One vector is turned by the same rotation once a step. Each row is the vector after some number of steps, and that number follows the row.
The counts run from 0 to 578.
[ 23  10 -21  11   8  20   1   4   0 -17  18 -14 -17   0  30  -7  20  -6
 -23 -10   5   1  -7 -12   1 -13   3 -13  10  -1   4  -6 -18 -12  -3  -6
  10  17  21  35  10   9  -7  23   2  -9  -8  -2  11   2  22   7  -2  23
  -7   6 -22 -19  -4  12   6 -23  -2  10   9  -7 -12   8  15 -41  20  -5] : 102
[ 31   3 -22  11  11  19   1 -10   1 -14  24  -9 -13   1  27   5  17   4
 -24 -13  -2  15  -1  -5   1 -10 -13  -7   3  12   0 -17 -21 -19  12   3
  18  -2  16  20   9   4  14  14  -2  18 -15 -17  10  -2  26   6   5  10
 -14  11  -4 -17   0  21  -1 -13 -11  10   1  23 -27  -2  20 -29  18 -13] : 62
[ 23  12  -2  28 -14   8  -3  22   0 -14  29 -15   0  14  19  -3  23   0
 -25  -2  -1   9  -9  -5  -5 -10  11  -1  15   3  16 -14  -2 -17   5  11
  -1  16  11  22   9  14   1  17   6  -3 -13  -9  15  15  14   2  11  17
  -4  -7 -18 -20   6  21   6 -10 -14   7  26  -6 -20   1  19 -26  31  17] : 175
[ 16  -4  -7   8  14  18   3  22   9 -24  17 -13 -15  -3  20 -10  28   1
 -14  -8 -17  20 -13  -7  -6 -15 -15   2  14  12   8 -14 -21 -22   5   0
  10  -4   8  13  12   5   2  15  11  15  -6 -12  11   5  21  11   1  18
  -5 -13 -15 -12  -1  17   3 -15  -5  21  -3  11 -30  -2  22 -46  16 -10] : 508
[ 11  18 -22  -5  -2  10  10   3   6 -13  18 -17  -6 -14  29   1  -2  -1
 -19   4   1   5  -5   5  -4 -31  13  -7  17   3   1 -30 -15 -10   4   5
  -9  13  15  32   8   6  12  24   5   2 -10   3  19  -8  28   6 -11  25
  -6   1 -23  -7  -2  -9  -3  -6  -6  14  13   1 -26   9  19 -27  27  -4] : 382
[ 11   4  -5   0  -8  11  11  21  16 -18  21 -16  -2   0   8  -4  20  -1
 -20  -5 -13   3  -9   0  -2 -32  -5   8  21   3  13 -21 -11 -15   4  12
  -5  -4   8  19   9  -1  13  29  13  10  -3  -5  21  11  19  13 -12  22
   4 -21 -27 -15   5 -10   6  -9   2  19  17   2 -28   5  19 -32  22  -8] : 10
[ 17  18  -6  16 -13   6  15  -3 -11  -3  19 -21   2   5  12  -2   4  -1
 -17 -15 -15  -5 -10   7   1  -5 -11  -3  18  -9   7 -18 -11 -11   0   1
   1  16  25  28  15  16  11  33   0   4 -10   2  34  -6  18  -2  13  11
  -2   5  -5 -34  -4   6 -15 -11   0  -3  29  20 -22  -2  13 -20  29 -11] : 118
[ 16  15 -21  24 -11   9   9   1  -5 -10  29 -14  -2  -2  17   5  11  -8
 -21 -15  17   1  -3  -7  -3 -27   5   0   6  -6   8 -22  -5 -20   3   3
  11   6   9  30   8   1  28  19   2  12 -14  -7  10  16  26   8  -6   9
  -8  -8 -23 -21   8   9   9 -16  -3  -2  28   1 -16  -3  23 -31  22 -10] : 19
[  1  11  -4   6 -11   9  17   7   2 -19  18 -17  -4  -8  20   0   6 -20
 -16 -13  -5  13  -2   9  -8 -20   1   2  10  17  10 -18  -7 -21   7   8
   2  16   8  18  11   5   5  18  10   2 -19  -1  31   6  10  -2   2  20
 -12  -3 -17 -18 -15   6  -4 -17 -14  10  29  24 -37  -2  17 -24  29   5] : 420
[ 11  15 -20   4  -8  13  17  -7  -7  -8  16 -19  -3 -10  26   0  -5   2
 -14  -9 -17  -1  -8   3  -1 -10  -9 -10  14  -4  -1 -24 -21 -15  -6   3
   7  16  23  31   7  14  13  24   2   6 -16   6  31  -8  26  -5  11   6
  -4  12  -8 -18  -3  -4 -21 -12  -9   3  15  24 -28   1  19 -16  30 -10] : 122
[  9   1   2   5  -9  12  17  15   4 -10  23 -22   0   0   9  -7  15  -9
 -22  -4 -32   8 -16  12   4 -13 -10  -1  18   1   9  -7  -5 -13   1  19
   2  17   9  15   8   8   1  28  19  -2  -5   3  33  -5  15   3  -1  21
   0  -7 -12 -23 -10   6  -7  -2  -1  19  22  18 -43   7   3 -23  29   3] : 413
[ 10   4 -15  14 -13  11   4  12 -15 -10  23 -26  -3  -8  25 -13  12   0
 -14  -4 -20  17  -2 -14 -12 -14 -13  -8  17   7   4 -35 -14 -14   4   4
  14   4   2  14  -4  17  13  13   5  15 -13  -4  20  13  24   7  11  -3
   3 -15 -22  -4  13   7  -8 -11 -19   5  11  13 -25   3  27 -20  28  -9] : 208
[ 12   4 -21  19  -6  24  -4  14  -5 -24  18 -12 -18   4  20  -8  18  11
 -27  -3  -9   7 -11  -7  -2 -13   6   5  18   0   7 -31 -24 -12   0 -10
  20  14  19  16   0  28  -4  10  -2   0  -6  -3  11   7  26   6  14  11
   3  -6 -17 -12   4   4   3 -16  -8  14   5  -8 -15  12  27 -24  30  -1] : 547
[ 10   4   5  16  -9  16  -4  13   1 -10  21 -16  -3  15  11   4  13  -9
 -22  -8  -8   9 -15  16  -3 -13  -2   0  23  -9   6 -17 -18 -12   3  -5
  -7   5  27  12  13   9  11  33  -1  19 -12 -16   7  -6  17  20   0  24
  -3 -16  -3 -28  -2  16  16  -1   2   7  21  22 -36  12   5 -25  21  -8] : 76
[ 10   5 -12   3 -11  17   5  18  11 -12  11 -14  -2  16  21   3   8   9
 -13   3 -11   0 -10 -15   0 -31  -7   0   2  -2  13 -26 -27 -14  -5   4
  -5   5  26  28  16   8  11  27   5  12 -18 -14  21   8  29   9   7   7
  -1  -8 -14 -10  11 -14 -11 -13 -12  12  14  12 -20   5  34 -20  24   6] : 87
[ 15   1 -13  -3  -3  12   7  -1  -7 -12  18 -21 -18  -9  19 -16   3   4
 -24  -3 -18   3 -11   7  11 -17 -26 -14  17  -2   6 -24 -15 -19  -3  11
  14   9   9  22  11  16   5  29   2   9 -15   4  11  -5  30  14  -7  11
   4 -12 -18 -10  -8  -6  -8  -3 -13  25  -3  23 -30  18  14 -20  27   1] : 569
[ 11   4   4  29 -13  16   1  24   1 -14  21 -15  -1  19   9  -5  19  -3
 -19  -2 -23   6 -22   4  -3  -5  -8   7  12  -8  14 -15 -16 -13  -3   3
   7  20  22  14  12  23  -4  22   6   1  -9  -9  26  -4  21  -1  19  13
   1  -5   1 -23  -4  14 -11  -9  -7  11  22  11 -29   4  13 -15  36   6] : 333
[  9  17 -17   9  -8  13  19  -8 -12  -6  17 -16  -3  -8  23   3  -4   5
 -14 -11 -16  -2 -10   5   1 -10  -9  -7  18  -6  -2 -25 -23 -15  -4   3
   8  15  23  29  10  15  15  27   1   8 -14   7  29  -9  22  -2   9   6
  -3  10  -8 -22  -4   0 -17 -10  -8   1  20  25 -27   0  19 -16  30 -11] : 121
[ 29   6  -8   0   5  10   5   8  10 -27  17  -9 -13  -2  13 -12  16   8
 -25  -4  -9   4  -4   9  10 -12 -29   2  20  11  12 -13 -14 -26   2  18
  10  -1  12  25  16   8   0  21   5   4 -17  -3  13   5  16   9  -3  16
  -1  -2 -19 -19  -4  -8  -4  -8 -13  27   0  18 -24   3  23 -28  28   4] : 349
[ 12   6  -7  18 -10  13  -2  23  -3 -18  27 -16  -5   3  17  -6  12   7
 -25   3  -9  10 -14  -2   0 -18   7   2  20   2  13 -22 -11 -24   0  15
  11  14   8  12   4  18   9  14  10   5 -13  -4   2  20  21  11   0  15
  -1 -17 -23 -10   9   7   9  -2 -16  17  14  -3 -23  12  23 -27  31  20] : 171
[ 26  -1 -24  10  14  22   0  -6   1 -14  23  -9 -16  -1  31   5  15   2
 -24 -11  -2  15  -4  -4   0 -10 -14 -11   2  10  -3 -19 -25 -15   8   1
  21  -1  15  20   6   5   9  16  -3  16 -15 -18   9  -4  30   8   3   9
 -12  10  -5 -13   0  20   2 -12 -12  12  -1  23 -30   4  17 -26  19 -14] : 63
[ 22   8 -11   1  -2  10  16   2  -3 -11  25 -19   1   4   3  -9  22   7
 -32  -8 -25  -4 -13   8  14 -14 -23  -5  24  -2   5 -12  -8  -7   3  29
   6  -1  10  22   1   9   3  34   4  -4  -3   4  24   4  16  10  -8  17
   6  -3 -20 -25   2  -2   2  -6   1  17  17  12 -25   9   4 -20  30  -8] : 191
[ 28   6  -9  29 -10  14  -2  15  -2 -21  24 -15  -7  17   6 -12  30  11
 -26  -3 -13   6 -10  -1   0  -9  -4   6  18  -4  17 -28 -10  -5   7  -2
   8   7  15  20   9  27  -5  19  -3  -1   0  -4  20   0  21   4  19  14
   7  -8 -10 -23   1  11  -5 -14  -3  11  11  -8 -18   4  20 -22  33  -1] : 551
[ 25   2 -10  15   1   7   4  16   2 -20  27 -16  -2   5  12  -8  24   1
 -18  -9 -10  15  -4  -8  -5 -15 -23   4   9  17  11 -21 -13 -25   8  20
  16  -7   1  11   6  10   9  11   5  15 -16 -18  19  19  17   3   7   3
  -6  -5 -17 -14  10   8  -4 -10 -18  13  12  17 -22  -7  31 -24  30  -3] : 429
[ 14  14  -2  23 -18  10   9   5  -9  -5  24 -20   1   9  12  -7   8  -7
 -17 -10 -12  -5 -14   9   1  -5 -13  -7  16 -20  10 -16 -10  -5 -10   1
   1  20  22  31   9  14   3  31  -2  -2 -10   2  30 -10  23   3  12   9
   5   1  -7 -27  -2   6 -13 -12  -4  -2  27  16 -24   2   8 -13  33  -8] : 116
[ 17  -5  -5  10  -5  22  -6  23   2 -14  17 -22 -10  -2  26 -16  23   2
 -18  -3 -25  17  -7  -7  -6  -9 -12 -10  30  -1   7 -20 -14  -6   2  -9
   0   3  17  20   7   7  -2  22   8  13  -3  -1  16  -3  20  21   7  15
   9 -20 -19 -12   4  12  -2 -10  -3  14  -3   6 -29  10  12 -35  14 -16] : 290
[ 25   1  -8  13   8   5  -4  11   1 -16  21 -22  -5  15   8 -12  22 -15
 -18   2 -13  13 -16   9  -8 -11 -14   0   6   9   3 -25 -24  -9   8   9
   1  -2  16   8   7  26   1  25 -11  12  -7 -32  19  -5  27   5   7  15
  -2   4  -3 -19   7   2  -7   2  -7  12  16  11 -14   2  25 -26  29 -18] : 147
[ 17 -11  -8  10   4  24  -9  16   3 -14  24 -14 -14   7  16  -6  23  -2
 -27  -3 -20  14 -16   7   3 -10 -20  -7  17  -4  -1 -16 -23 -12   0   3
  14  -2  19   7   4  10   3  27   0  16  -8 -18   2  -4  28  23  -4  16
   0 -11  -5 -13   4  16  11   0  -2  22   0  15 -35  16   6 -28  20 -13] : 70
[ 12  11 -25  13 -22  19   9  -2   2  -4  24 -14   1   1  26  11   0   4
 -23  -5   2   7   4 -14  -3 -30  15  -2   5   1   5 -31  -9 -12   7  -1
   4  13  21  31   4   4  23  16   6   8 -16  -5  21  11  26   6   6   6
  -6   0 -18 -11  12   1  -3 -14 -12  -1  23   8 -26   3  26 -16  23   1] : 461
[ 16   8 -15   9  -2  16 -10   9 -11 -11  19 -23  -2   8  22  -7  14   1
 -21   1 -18  10  -9   0  -9  -6  -9 -10  25   2  -5 -31 -32  -8   0   2
   1   0  27  13  -2  24   2  23 -12  12 -13 -20  12   5  21  12  12   6
  -2   1 -12 -15  22   6  -1  -3 -11   3  16  13 -12  11  24 -22  27 -16] : 366
[ 19  13  -9  17  -5  11 -14   5 -11 -17  24 -17 -11   0  31  -8   6 -14
 -26 -10  11  14  -2  10 -11  -1  -5 -17  24   1   0 -21 -18 -15  -1  -5
   7  12  24  23   1  13   0  20 -11   7 -26 -11   5   7  17  15   6  13
 -11   2 -14 -16   7  19   9  -9 -20   0  15  18 -18   8  15 -24  26  -8] : 360
[ 20   7 -15   9   1  13  -9   7 -12 -10  20 -25  -3   8  20 -10  15  -2
 -23  -2 -14  10  -8  -1  -8  -4  -7 -10  26   5  -4 -28 -30 -10   5   2
   1  -1  27  11  -1  25   3  24 -13  12 -17 -20  10   6  17  12  11   9
  -6   3 -14 -20  18   7   3  -6 -12   1  19  13  -9  10  25 -27  25 -18] : 365
[ 27   5  -6  26 -15   8   8   1   0 -18  26 -10  -5   6   6  -1  16   8
 -21 -14  -3   9  -1   2   0 -17 -18   9   5   5  21 -26  -2 -23  11   4
  15   0   2  21  17   7  21  14   6  21 -13  -5  24   0  23   4  11   5
   1 -12  -5 -21  -8  11  -9 -11 -11   8   9  22 -38  -7  23 -13  29   1] : 54
[ 20   9 -21  -5   1  14   9 -14  -2 -13  16 -17 -10  -1  22  -2   9   1
 -25  -8  -9  -1  -7   8   8 -15 -16 -16   4   1   2 -22 -21  -4   2   8
   7  11  22  34   7  13  -1  32  -6  -2 -13  -3  27 -18  29   4   1  15
  -3  14  -9 -15 -11  -4 -14 -14  -8  14   8  21 -25  11  10 -14  29 -11] : 563
[ 20   0 -13  25  -9  26  11   7  -5  -3  32 -15  -2   0  15   1  20   5
 -28 -11 -26   4 -13   1   7  -4  -4  -6  20 -19   0  -8  -3  -8  -3   6
  19  17  17  20  -3   7  11  22  15   3   4   5  22   3  28   8   0  10
   2   0  -6 -20   8  20   3   0   9   7  14   4 -37   7  -1 -25  22 -16] : 34
[ 24   9 -11  26  -6   9   2  15  -6  -4  36 -18   7  -3  23   1  23  11
 -18  -3 -18  20 -10  -3 -13  -6  -7  -4  20   2   4 -26  -7 -11   9   9
   5   1  -4  16   2   5  19  12   7  19  -4  -6  22   0  25   5   8   5
   2  -7 -10  -9  14  31  -7  -2  -6   3  11  10 -35  -8  14 -20  28 -16] : 214
[ 20   0  -3  24 -20   9   8   7   5 -21  20 -13  -7   6   5  -8  19   2
 -19 -10  -8  10   0  -1  -3 -21 -21  10   2   4  23 -27  -1 -18   7   4
  13   5   5  21  16   8  12  16  11  15 -12  -3  30   0  24   3  13   4
   5 -17  -8 -16  -9   1 -16 -13 -11  13  10  18 -36  -4  24 -12  28   1] : 52
[ 12  14 -20  -4  -1  11   9   3   8 -16  17 -21  -7 -11  27  -4   2  -4
 -18   3   4   5  -4   1  -4 -34  12  -8  13   7   3 -27 -15  -9   7   5
  -8  14  15  31  10   8   7  25   8   0 -10   2  22  -5  29   7 -11  25
  -6   0 -24  -9  -2 -11  -7  -8  -7  16  14   0 -22  10  24 -30  24  -2] : 383
[ 10  -4 -14   5   3  12  10   7   8 -16  21 -19  -8  -4   4  -5  18 -14
 -22  -3 -13   7 -14  13  -1 -33  -7   3   7   2   1 -25 -16 -10   7  12
   8  -3   6   8   2  11  14  29   8  13   2 -19  20   0  29  15 -16  19
   0  -9 -15 -14   3 -10   7   1   8  21  11   5 -32   9  17 -32  24 -22] : 228
